One hidden turn or mirror swaps the rows below in pairs. Which row is each named row swapped with?
vafa: [-27  37  -7  16 -23 -12 -27 -34   7 -27   0 -20  -3  30  19  33 -24  -3
 -73  -5 -42   1  45  12  -4 -35 -23  -7  -3]
teven: [  5 -23  -5 -20  -6  -3 -18 -40 -24  38  29  -7  -1 -35   4 -35 -31  33
  25 -40  22  -1   5   5 -10   3 -17  -9  15]
zevu: [-19   9 -34  29   3   5 -13  14 -10  -5   9 -15  53 -30  10  42 -60  -9
  33 -35  23   3   6  31 -19  20   3  38 -19]
tam: [-44   5  10  -3 -25 -43  -4 -20  21   2  14  10  12  10  23  52 -28  -9
 -29 -12 -32 -27  12   8  -1 -35   9  18  36]
foz: [ 19  24  -5 -20  27  37  -7 -22 -11 -16  -5  16 -30   4 -32   4 -71  15
   8 -16   2  15  11  35 -32 -51  -3  25  20]
nupu: [  8 -28 -25 -41 -29  25 -11 -23   1  32  42 -12 -10  -6 -19 -21 -25  25
   7 -40   6 -11  19   2  -9 -37 -19  -2  35]
Leb: [ -8  -4   9  12  32 -54 -20 -30 -18 -24 -14  -4  -9  -1  35  15 -11  32
 -24  40 -15  28  13  27 -12   5   4 -31  16]
linik: [-55  -3  -8  17 -39 -52 -12 -26  29  19  15   2  21   6  28  34 -20  -4
 -20 -16 -17 -32  -8  24   5 -19  -1  -8  23]
vek: [-19  21   9  -3  10 -45 -42 -53 -17 -18  -7 -23 -16  12  29   5 -16  31
 -59  26 -26  26  26  27 -15 -18 -24 -32   3]
sobi: [-30 -18 -17 -26  12  30   2   1 -17 -26  42 -21  16  12   8  38  -4 -20
 -14  -9 -33  44  41 -34   1   7  17   8  -6]
mif: [-53  59 -24  17 -17   8 -20  -8  28 -21   4 -14  16  31  13  50 -25 -36
 -56 -11 -27  16  28  18  -3 -22 -10  11 -16]
dus: [-11   2   4   6  39 -46 -17 -21 -22 -24  -9  -1  -2   6  30  21  -8  31
  -9  36 -20  32   1  42 -13  22  28 -31  29]
tanip: [ 32   7 -11  -3  19  28 -26 -26  -7  -7  -8   3 -34  24 -16  -6 -79  21
  -3 -19   5  -6  14  39 -20 -51  -8  14  26]
num: [-50   9  -7  25 -43 -63 -15 -11  20  16  15   7  26  -2  34  32 -13   2
 -28 -20 -14 -27  -2  30  -1 -13 -13 -17  32]
zivos: [-30  -7  17 -33  13   4  12 -11 -14 -31  26   1  13   9  17  53  -9 -13
 -28  -1 -32  35  35 -12   3   0  33  20  20]
zinod: [  7  32   7  -9  14  33 -23 -26 -15 -21  -9  -3 -24   6 -31   6 -84  15
   1 -18  -6   1  18  32 -21 -61 -17  14  17]
Vikop: [-15  20 -26 -15  20  -4  -6  32  26  -7 -31  23  -1  16 -24  20 -36   1
  24  15 -10   3 -12  46 -13 -11  55 -15  41]
gaguf: [  9  24   4  -7  20  34 -17 -29  -2 -22   3   8 -29  12 -35   8 -89   8
  -7 -27  -4  11   4  38 -25 -52   1  20  21]
fis: [-50  50 -54  26  -5  15  -4  10   9 -20  -2 -20  37  -7   9  40 -37 -37
   0 -37   3  10  14  23 -10  13   4  30 -35]
Riz: [ 27 -24 -67  -7 -13  -7 -48  21 -13   4  -1  -9  -1  22   9 -29 -33  20
 -11 -17 -14   4  32  51 -11 -15 -24 -32 -25]
tera: [ 27 -16 -73 -17   7  -4 -30  29 -14  -8 -12 -23  11  11   0 -40 -10  11
  -5 -13  -6  22  45  36 -13   4 -17 -33 -24]
tulis: [ 22 -11 -70 -14  -2  -1 -42  40  -9  -6 -17 -24  12   3   4 -27 -10  13
  -3  -7  -6  30  48  35  -8   8 -19 -24 -28]
navuf: [-47  54 -43  27  -3  18   0  15  19 -30   7  -1  34  -2  11  39 -37 -41
  -4 -31   6  -2  18  34 -14   6   4  27 -31]
Bereb: [-54   5   0  23 -41 -58 -12 -22  22  21   8  -3  23   0  29  23  -9   1
 -25  -7 -12 -24  -4  34   8  -2 -15 -20  24]
Sir: [-15  14 -13   4  38 -47 -17  16 -16 -16 -30   2 -10   1  18  22 -19  11
   7  33 -23  36  -7  36  -1  17  38 -31  24]
laduk: [  3  29   7  -1  15  34  -9 -39 -14 -11   3   8 -39   7 -33  15 -79  18
   7 -22  -6   6   5  30 -30 -53   9  23  32]
Kapan: [ -5  -6   0  -7  15  -3  -8 -16 -29  12  17   1  28 -50   6  -5 -63  20
  40 -27  42   4  -7  31 -14  28  -8  10   4]
dob: [-11  62  22  -2  24  31   0 -37 -14 -10   7 -15 -21 -15 -16  12 -50  10
  27 -11  12  52  -8  19 -14 -17  14  19  32]
Zum: [ -6  -8  11   3  30 -59 -38 -33 -28 -15 -12  -5   2   3  36  19  -7  28
 -24  25 -17  38  19  32 -14  13   2 -37   5]
Biku: [-45  59 -25   7 -22   5 -16  -5  22 -39   4  -8  14  14   2  46 -35 -33
 -62 -28 -22   2  29  22 -10 -34 -14  15  -2]
ropak: [ 26   4 -22 -12   6  16 -37  -9   2 -11 -19  13 -17  15 -19  -4 -81  32
 -12 -27 -11  -2  23  51 -30 -67 -16  11  10]
led: [-26  46  11  -1  22  42   8 -39 -20   5  13 -25 -24 -36 -23  16 -48  -4
  24 -11  11  44  -9  12 -21  -8  22   4  22]
bupet: [-62  72 -32   6 -18 -10 -12 -23  -8   3  11 -39 -14 -39  -1  -2  23   0
  12 -26   5  38   1  24  -9   3  10 -32   6]
dekun: [-26 -11  -8 -35  18  10   1   7 -16 -23  16  -6   2   3   0  41  -5 -12
 -22   7 -33  49  38 -32   4  -4  27  11   8]
maboz: [-26  -1 -40 -40   8  33  -6  24 -29 -22  29 -12  17   4   1  26   8 -14
 -16 -13 -33  41  46 -21   4   7  21   2 -12]
kuvom: [ 32  -5 -67 -14  -2   6 -48  23 -12  -9  -5 -23   5  18  -6 -28 -41  14
  -6 -23  -6   4  34  49 -19 -19 -40 -20 -21]
Mozav: [  5  -7 -61 -30  24  17 -22  35 -30 -23  21 -18  17  17   6  -2  -1  10
  -1 -12  -7  46  44  -2  -1  23   6  -6 -21]
Gen: [ -9   7  20   5  18 -50 -30 -35 -13 -16   2  -6 -14   0  51   7 -15  29
 -29  27 -27  29   7  26  -1  10  13 -46  14]
ket: [-63  47 -49  20 -22 -15 -20 -21   3   9  18 -46  -8 -26  -3   2  27 -14
  -1 -24  12   8   4  28   5  28   3 -36   2]
beb: [ 16 -17 -71 -21   0  13 -38  35 -12 -15  -6 -15  10  14   3 -30 -11  13
 -11  -9  -6  22  40  28  -5   0 -23 -37 -26]
zal: [-45  -7  19  -4  -5 -32  12 -18  13   0  18  14  12  19  16  60 -37  -1
 -34  -1 -29  -9  -1   1   2 -27  17  22  34]
noda: [ -1  12 -17  15  11  -2 -20  -9 -29   6   5  -1  45 -24   2  10 -63  10
  43 -26  33 -10   5  28 -15  36   0  28 -19]
remik: [ 30 -20 -79 -20  -2  10 -45  31 -12 -16  -3 -13   9   6  12 -25 -16  13
  -5 -20  -4  -2  42  29  -8   3 -16 -27 -25]
tomop: [-51  62 -29   7 -36   5 -20   1  24 -27   1 -12  23  22   8  44 -34 -32
 -45 -32 -23   3  34  14  -7 -34 -10  15 -11]
gos: [-23  23  15  10  19 -59 -36 -54 -24 -15  -8  -4  -9   8  34  15 -15  24
 -49  22 -22  25  21  21 -10   1 -10 -28   5]
Saf: [-52  58 -59  27  -9  19 -16  14  -3 -16  -1  -3  31  -2  -5  46 -27 -32
  -7 -41  -1  -1  26  29  -9   4   3  28 -32]
tet: [-58  22 -37  27 -38 -54 -29 -14  17  26  15 -10  16 -20  19   2  11   2
  -2 -28   2 -12  -7  30   1  27 -18 -28   3]
nito: [-44  58 -28  14 -26   7 -38  -7  17 -23  -3 -10  12  35   1  48 -27 -29
 -60 -27 -28   9  35  16  -9 -36 -13   8  -7]
takup: [-48  61 -27  20 -34  -4 -21 -12  23 -31  12  -8   8  23   5  40 -38 -22
 -56 -20 -27   6  46  29 -19 -35 -10  13 -22]
fitu: [-18  60  17 -12  24  48 -11 -34 -22 -11   7 -11 -29 -25 -29  23 -42  -1
  14 -14  14  35 -14  14 -27 -19  17  -1  23]
zipe: [  3 -25  -9 -17   2   2 -14 -32 -34  23  35 -18  16 -38   1 -31 -27  40
  32 -37  21  -5   2  12 -17  11 -25  -2  25]
vebi: [ -4   2 -52 -13  -1  26  -9  47  26  -6 -18   3 -10  27 -31  10 -32 -22
  18  -9 -16  -1   1  48   8 -23  49  -6  23]
Nani: [-23  59  11 -12  16  39   6 -42 -24 -11  -3  -6 -21 -16 -34  13 -39  11
  27 -14  23  42  -7  16 -27  -5  23   2  26]
muk: [  1 -13 -32 -38 -33  36  -7  -5  11  20  31  -6 -19  28 -32 -12 -29   5
   3 -44 -13 -10  21  11  -4 -51   1   1  35]
kov: [-52  48 -51  21 -21 -24 -22 -15   0  11   4 -39  -4 -29   5   6  28  -6
  15 -27  11  14  -1  29  -3  26  -5 -30  12]
fufak: [-45  52 -21   2 -38 -10 -21  -8  14 -23   5 -12   4  22  37  42 -20 -20
 -69 -26 -23  13  40  20  -1 -39 -32  -1  -8]
lasu: [  7 -28 -32 -23 -21  22 -18 -23  -5  24  38 -13 -17  -6 -19 -29 -32  22
  13 -43   7  -8  13 -10  -8 -33 -26  -3  38]
reke: [-14  -3  -6   8  25   8 -11 -10 -29  12  15  -6  45 -42  12  -5 -49  14
  45 -37  38   2  -1  31 -26  25   0  16  -5]
sol: [ 31 -11 -60  -6 -10  -7 -43  17 -10  -9 -14  -9   0  19  -1 -27 -48  21
 -19 -13  -6   1  34  55 -24 -20 -39 -14 -30]
guda: [ -6   1  11  -7  10 -59 -39 -42 -23 -15  -1 -15  -8   6  39   2 -11  31
 -46  24 -21  24  27  21  -5  -5 -19 -35  17]
fuzeg: [  7 -24 -70 -27   0  19 -36  42 -23 -14   4 -16   6   9   0 -22  -8  -3
   3 -10 -10  39  47  13  -1  13  -9 -19 -27]
tode: [-57  58 -33  15 -23 -17 -10 -16   6   0  11 -34 -11 -31  -9   2  29 -13
  17 -14  12  30   3  19  -6  32  -3 -40   2]
nitim: [-57  58 -48   5  -4  12  -2  12  10 -21  -4   2  44  -6  -6  41 -27 -27
   6 -32  20  -2  15  32 -10  17   0  20 -26]
zibe: [-10  -4  -8   2   6   0  -9 -20 -38  19  17  -2  33 -32  14 -14 -52  25
  40 -33  32   9  -6  22 -19  39 -11  15  -4]
Safu: [-40  23 -40  26 -42 -53 -24 -20  15  25  13 -16  25 -18  22   9   4   2
  -2 -25   1 -26   0  38  -2  17 -15 -32  11]
Surig: [ -9   0 -44 -11  22   6  -2  44  18 -17 -13  11   8  40 -24  21 -31   5
  17   5 -19  11  -3  52   1 -16  55 -10  25]
Dok: [-59  76 -12  -4  -6  21  -1 -35 -19  -5   1 -17 -26 -25 -17 -10   9   2
  16 -17  14  43  -3  10  -3  12  19 -22  18]
fip: [-13  -5  12   8  34 -50 -24 -35 -32 -19 -17  -6   2   3  33   7  -6  39
 -19  29 -27  32  12  29  -7  15  10 -41  -2]
sifa: [ 18  22   7  -5  16  26  -9 -24 -15 -19  -4  16 -29  13 -25   0 -81  12
  -2 -19 -16  15  15  36 -31 -55   0  27  27]
tiba: [ 16 -22  -7 -27 -13  14 -21 -31 -29  30  38 -18  -4 -17  -9 -29 -29  33
  27 -37  14   2  11   3 -18 -10 -34  -9  17]
rosed: [-55  26 -27  24 -33 -62 -25 -17  26  21   5  -4  22 -13  32   7   2  -3
 -22 -17  -7 -23   0  40  -4   1 -13 -23  12]
beda: [  2 -36 -25 -32 -19  23 -16 -22 -10  23  38 -12 -14 -13 -17 -33 -19  30
  13 -44  16 -10  21   9 -12 -28 -30  -1  18]
zok: [ -8  10  -8   0  30 -27 -12  26  15 -18 -15  14  -1  13  -8  20 -37   6
  27  23 -17  23 -16  50  -1   0  58   3  33]
palag: [ -8  -7 -53 -39 -27  36  -4  17  29  16  21  -3 -21  25 -39  -2 -26  -2
  -4 -36  -7  -7  17  15  -3 -51  14   4  30]

Swapped with zevu: Dok
Swapped with palag: zal
Swapped with zok: maboz
Swapped with Mozav: Sir
Swapped with fuzeg: dus
Swapped with Gen: remik
Swapped with Bereb: beda
Swapped with noda: bupet
Swapped with tiba: rosed
Swapped with vebi: zivos
Swapped with Leb: beb
Swapped with tam: muk
Swapped with zipe: tet
Swapped with foz: mif

